Each named turn below is shown by a few rows before and after it. Which turns, in which order, take the first row of each later pair to the second? The first pair is answered.
P:
[-10  13 -30 -23   7  -3 -12  -2 -29] |-> [-14  12 -20 -16  14 -39 -17   0   1]
[ -7 -23  39   6   2 -62   7  -1   3] |-> [ 34 -30  49  14 -16 -12  -7  19 -21]
[-27  12 -16 -30   5   7  30 -16  -6] |-> [-11   4   7 -14   4 -38  13 -12  37]
[-11 -11  -1  -5   5  14  36  -1 -39] |-> [-27 -13   7   0  15 -30  35  -9  -9]
A:
[-22  10 -45  24 -20   0  13 -19  -7] |-> [-39  12 -38   5  -3 -21  10 -18  -4]
[ 26 -19   7  38 -30 -10  11   7 -33] |-> [ 18  -6  -9  38 -25 -46  -7   3 -29]
[-18  26 -38  -1   5  42  14 -14  13] |-> [-21  29 -46   0   6  33   8 -14  14]
W:
[ -6  32 -30 -17  28   1 -44   6   3] |-> [  0  26 -28  24   6  44  12 -17  26]
[ 10   5 -23   2 -22  26  -2   3 -23] |-> [ -4 -15   9 -17  -6  27  32  -3 -12]
[ 12   1  14 -21  14 -17 -28  13  35] |-> [ 26  15 -13  13 -11   5 -28   6  36]
Now pairs of rows:
Each pair is 2 to 4 turns apart.
[ 17  -1 -42   2 -22  19 -15  16   0] |-> [  6 -23 -10   9 -14   0  21   2  45]	P then P then P then W
[-19   6  11 -30  17 -52 -27   9 -44] |-> [-25 -14  36  13  -4   2  67 -19  -2]	W then W
[  4 -14  19 -15  11  29   6   5   5] |-> [ 14   5 -16  -4  -2  24 -22  10 -20]	P then A then W then W
[ 32  -1  -6  37 -14  -8 -21  12  32] |-> [  3 -22  28 -10  13  37  28   9   7]	P then W
[ -4   1 -23  39 -23  67  62 -13  23] |-> [-28 -38  49 -53  35  27  52   9  -2]	P then W then A
[-29  36 -22 -43  34   7 -44   9  42] |-> [-16  45 -39   7   4  22 -19  -4  66]	W then P
[-21  16  12 -36  27  12 -30  -9  23] |-> [-25  31  -9 -22  23  17 -31 -13  25]	W then P then A
[-21  -5  27 -36  33  -3  12  -2 -21] |-> [-11  31 -29  -7  15 -31 -28   0 -19]	W then P
[ 21  22 -47  35 -29 -27 -18   2 -35] |-> [ 17  21 -22  -8   1 -39 -52  23 -39]	A then P then P then A
[ -8  31 -52  -2  -4  35   3 -13 -35] |-> [ -7  34 -45  43 -12 -10  12 -26  27]	W then P then W then W
[-28 -19  35  15  -7 -26  47  -9  -2] |-> [ 20 -10  14  27 -35  23   4  13 -43]	P then W then P then W
[  3 -22  44  14  -2  18  15   0  37] |-> [  3 -21  37  -9   3  48   4   9  -8]	W then P then W then W
[ 10  10   2 -18   2  70   2   0  14] |-> [  9  33 -28  -5   0   8 -55   7  24]	W then P then P then W
[  5   8 -21 -14  -1 -12 -23  18 -39] |-> [ -8 -16  15   3  -7  16  50  -4 -10]	P then W then W then A
[-26  -3   8 -19  11 -45  -3  -6 -20] |-> [-21  17 -33  24 -10  -9  20 -22  -2]	W then A then W
[ 18 -27  36  19 -18 -18  11  -8  15] |-> [-17  11 -32   4  -9  -2  21 -25 -35]	W then W then P then P
[ 14 -22  65 -44  25 -27 -38  27  12] |-> [-39   1  -2   1   7  25  78 -34  28]	W then W then P then P
[-42  17  -1 -12   9 -26  49   1   5] |-> [-15  -1  37   3   1 -23  44  14  31]	A then P
[-56   3 -10 -26  28   1  41 -30  -1] |-> [  1  -5  -1 -24  -4  53   7   3 -62]	A then W then A then A
[  0 -10 -10  29 -29  26  18 -19   6] |-> [-26   0 -13 -29  15 -21 -25  -6 -13]	P then W then W then A
[-37   6 -11 -13  13  12  39 -23 -16] |-> [-24  22 -42   2   0  12   9 -18 -29]	W then W
[ 11  -3  42  -7  25  -2 -20   1  32] |-> [-16  32 -29 -12  26  12 -12 -17 -12]	W then P then P
[ 22   1 -14  20 -34  35  11   9 -40] |-> [ -7  27 -49  24 -20 -21  -3  -7 -29]	A then P
[ -4  -4  26 -26  27  -9 -12   7  30] |-> [ -7 -11  31 -26  26   3   9   4  32]	A then P then P then P
[-32  -3   8 -14  33  -4  -1  -5  29] |-> [ 12  -3   1  -6  10  38 -38  16   5]	P then W then A then P
[ -5 -19   8 -21  20 -50  -7   2   7] |-> [  1 -32  25 -26  17 -30   0   6   9]	W then W then P then W
[ 20  17 -18 -37  16   6 -51  19 -15] |-> [ 34  17 -27  29 -23  37  -3   0  26]	P then P then P then W
[ -9 -20  29  -4   7 -18  20   1  -2] |-> [ -7 -14  21  11   0   1  35  -7   1]	W then A then W then W
[ 42  16  -8  37 -38  53 -30  21  47] |-> [  6  42 -43 -23  -1  68 -43  24  -5]	A then A then P then P
[-12  -1 -20  52 -19 -13  20  -1 -34] |-> [-38 -12   9  14  19 -52  13   3  -7]	P then P then A then A
[ -9  40  -8  22  -2 -22  -8 -11  58] |-> [ 13  41 -28  13 -15  55  -6   1   4]	P then P
[  0  14  33 -41  33  -7 -26  19  25] |-> [  0  18  22 -49  30  29 -20  19  -4]	P then P
[ -9  -2  17 -56  37  21  -8   6   4] |-> [-24  20 -32   1  15  22  30 -25  41]	W then A then W then P
[ 21  -4 -12  26  -9 -18  -5  -1  17] |-> [ 31  -8  -2  15 -11   1 -20  13   2]	A then P
[ -8  -5  21  -6  13 -61  -8  12 -10] |-> [  9 -14  26 -14  -2  26  26  13 -44]	P then P then W then W
[ 19   1 -19  25 -17 -30 -40  -7  25] |-> [ -1 -14   3  24 -17 -20   8 -24  51]	W then A
[  8 -17  42   8   7  40  10  20  49] |-> [ 18 -10  37 -23  18  22 -39  41  17]	W then A
[ 25 -13  57 -14  24   1 -45  18  16] |-> [ 19  33 -33  23  -9  25 -44   6 -36]	A then P then A then A
[ -4 -18  13 -32  12  22   7  -2   0] |-> [  0 -19  21 -24  13  -1   1   1  19]	P then P
[ 11  -6 -15  17 -31   5   0  18 -61] |-> [-11   7 -33  19 -13 -36 -12  10 -47]	A then P
[ 49 -24  38  41 -37  54   9  10  11] |-> [-41  26 -53  36  -8 -21  40 -43   8]	P then A then P
[ -3 -29  33 -10 -15  61   7  30  -1] |-> [  0 -25   9  16 -33  61  22  19 -17]	A then W then P then A
[ -5 -25  38 -31  14 -22  -5  13 -11] |-> [ -1  14 -37   2 -10  -3 -24   2 -35]	W then P
[  9  -5  11  25 -14  14  -3  14   8] |-> [ -6  10 -19  22 -10  15  -3   4 -10]	P then A
[-16  13 -25 -42  23   6 -29  16 -45] |-> [  1   4 -16 -33  10  40 -13  15 -52]	A then A
[-20  21 -44  22   0 -26  -7  -9  25] |-> [-18  -8  22 -27  30 -20 -12   8  39]	P then A then A
[ -7   7 -51  -6   4  -1 -17   3 -29] |-> [ 24 -17   5  -9   6  -7 -44  25  -3]	P then P then A then P
[-13  21  -2 -23  27  23  16  17 -17] |-> [-27  12  16 -10  28  -5  35  11  14]	A then A then W then P
[-36  12 -27  25   0 -51   9 -12  -1] |-> [  4 -35  45  17 -14  22  32   8 -10]	P then P then W
[-34 -10  10 -32  26  21  56  -5  -7] |-> [ 35  15 -38  46 -28  18 -15   9  -5]	P then A then W then W
[ 21  -1  40   9  -7 -35 -45  20  37] |-> [ 26 -16  64  -5  -2  -9 -26  23  30]	A then A
[ 17 -11  14  20 -19  18  10 -14  19] |-> [ 23   4  -2   7 -11  -9 -37   3  -3]	W then W
[-17  12 -25  33 -12  23  35   4  13] |-> [-34  -4  17 -12  21 -31  15  12  20]	P then W
[  7  12 -37   6 -14  12 -20  -3  14] |-> [-15 -14   8 -29   8  20  17  -9  25]	A then W then W then A
[ -7 -25  29   3  16 -16  32 -26  18] |-> [ 16 -29  30   7   0  38  28  -9 -12]	P then P
[ 15  25  -6  17  22 -11 -22  -9  37] |-> [ 11  31 -29  21  12  31  -4 -13  12]	W then P then P then A
[ 30  -3   5  -5 -27  17 -33  19 -58] |-> [ 17 -18  12  34 -42  44  31  -7 -15]	A then W
[ 26  -2  12   8  -2 -24 -40  12 -10] |-> [ 10 -21  42   8   7   2  22  -8  21]	A then W then W
[ -1 -20  17  12 -12  40  50 -15  16] |-> [-22  -9  11 -47  29 -34 -20   4 -10]	P then W
[ 20  -8  16 -47  18  14 -29  28  -6] |-> [ -2  -3  -2 -21   6  55  41   0   4]	P then W then W
[ 10 -21  27  -7  -7  40  20   6 -13] |-> [ 19 -22  29 -16  -3  29   4  14 -24]	W then A then W then W
[-39   4   4 -17  22  -4  24 -19   7] |-> [-31   7  -5 -32  26  -1  -4  -8 -13]	W then A
[ 21   3   0   9  -1  22 -34  15  -3] |-> [ 10 -19  30  -3   6  22   1   8  11]	A then W then W then A
[ -1   7 -11   5  -5  27  21  -4 -24] |-> [  0  -5   3  -2  -3  29  22   2 -26]	W then A
[ 28  -6  48   4 -23  56   2  22  11] |-> [-23  17   6 -57  25  32  -9  18 -39]	P then W
[-16  17 -28  32  -7 -58  16 -31  31] |-> [-17  26 -38   6   9 -67 -20 -17  12]	A then W
[ -7 -35  50 -16  26 -42   0   6  50] |-> [ -2  -1 -26 -19   1  78  24  -3 -41]	P then W then W then P
[ 29 -15  26  28  -4 -23 -25   8  12] |-> [ 30  -9  12  41  -9 -19 -19   3  20]	A then W
[  8 -13  38  18 -12  37  34  -1  18] |-> [  8  18 -13  54 -22 -16  -1  -8  28]	A then A
[ 16  -4   3   1   5  -8 -37  11  23] |-> [  9 -20  24  -1   9  -1  -9  -1  35]	W then W
[ 14  12  -2 -10  10 -17 -46  10  -5] |-> [14 -1 13 28 -7 34 19 -7 17]	A then W then W then A
[-14  10 -17  11   4  37  26 -32 -12] |-> [ 10  11 -18   2  -5  39  -4 -15 -40]	W then A then W then W
[ 14 -22  10   1 -34  47  28  12 -26] |-> [ 19   2 -27 -10 -29  -2 -42  26 -43]	W then W then A
[ -3  36 -57  31 -21  22  -5 -14  15] |-> [-38   0   5  -3  12  -6  44 -22  49]	P then W
[-13   8 -16  -1  50 -20 -26  -6  13] |-> [ 22  -3  -3  42  15  19 -12  -2  32]	P then W
[ -4 -14  18 -10  15  40  22   4  20] |-> [-14   2 -17   5   6  36  32 -11  11]	A then P
[-50  11 -42 -17  30   8   0  -5  -1] |-> [-39  10 -40 -24  26  18  -9   4 -18]	A then W
[-21   3  -6 -25   6 -36  10  -6 -37] |-> [-22  18 -30  -5  -3 -35  11 -16 -31]	W then A
[ -6  20 -29 -11   4  -1 -24   0  -5] |-> [  9  -6  12 -18   2  35   4   3  -6]	P then A then A then A
[-29   2 -16 -28  17 -36   0 -10 -13] |-> [ 36 -23  21  -1 -18  15 -22  15 -19]	P then A then P then A
[  4 -13  33   4 -15  -8  12  -8  -8] |-> [ -8  -4  21   6 -10 -32  -2 -12   0]	A then A then A then A
[  6   2 -23  48 -42  15  45 -15  -5] |-> [-17  15 -28  25  -7 -65   4 -12  30]	A then P then A
[  7 -30  19   7  13 -54 -13  11  -5] |-> [ 20 -41  35  -6   5  -3  -5  22 -33]	A then P
[-28 -11  12  -2  28   9  34  14  -3] |-> [ -3 -19  21   3  16  33  21  23  -9]	P then P then P
[-12 -31  43  -1  12 -30  39 -13  36] |-> [ 22   9 -31  57 -38  -8   2 -13  16]	W then W
[  8 -16  22 -20   6  29  38   7 -13] |-> [ -2  14 -21 -30  15 -26 -21  14 -29]	P then W
[ 35 -31  -7  24 -21  23   3   0  -8] |-> [ 35 -30 -11  30 -25 -13  -8   5  -2]	W then A then A
[ -8  -9  23  41 -20 -20  42 -18  33] |-> [-32 -21  43 -12   9 -21  48 -13   0]	P then P then A then W
[ -2  14 -33   8 -11   8   8  -3   5] |-> [-14   8 -15 -11   7 -26  -7   4  14]	P then W then W
[-20  -3   3 -11  -3   6  51 -21  -8] |-> [  0  25 -42   9 -19  -2   6 -12 -30]	W then W
[-24 -11 -14  -6  17 -13   2 -12  18] |-> [-14  -4 -23 -15  16  -9 -26   1  -4]	A then W
[ 30  -1   3 -28 -18  29 -16  25 -61] |-> [  8 -30  53 -28  -6  20  39   8 -24]	P then P then A then A
[ 11 -12  15  22  -8 -64 -14  -1  -6] |-> [ 10  -8  -3  34 -23  21  40 -15 -26]	P then A then W then P
[ -8   0  -9  18  -6 -45  12 -16   2] |-> [ 17 -12  10   1  -4 -31 -29  10 -15]	A then A then P then W
[ 19 -18  39 -19   4 -11  -7  19 -23] |-> [ 19  -4   5  36 -26  14  27  -2   5]	W then A then W
[ 45   0 -31  -9  -7  10 -36  -1 -26] |-> [ 55 -17  -4   9 -19  23 -11  -7 -22]	W then W then A then A
[ 21 -13  -2  30 -22  12 -28  -1  -6] |-> [-10 -25  16 -25  14   4 -25   1 -28]	W then P then W
[-25 -22   4 -26   7  38  16 -14   2] |-> [-17  -3 -21 -24   8 -17 -45  -5   3]	P then W
[ 58  -9  25  14 -40   8 -31  14 -41] |-> [ 13   7 -25  25 -43  32  36 -23 -56]	W then P then A
[ 13   0  15   2  11 -43 -27  13  41] |-> [ 21 -22  50 -12   9   6   4  17  33]	A then A
[ 12 -30  23  18 -18  30  43 -11 -24] |-> [  3  -4 -23  -3 -12  -3   0  -3 -71]	W then A then P then W
[ -6  -5   1  28  -2 -19  22   3   7] |-> [-20  -1  -8  -1  15  -4  20   5 -24]	W then P then P then P
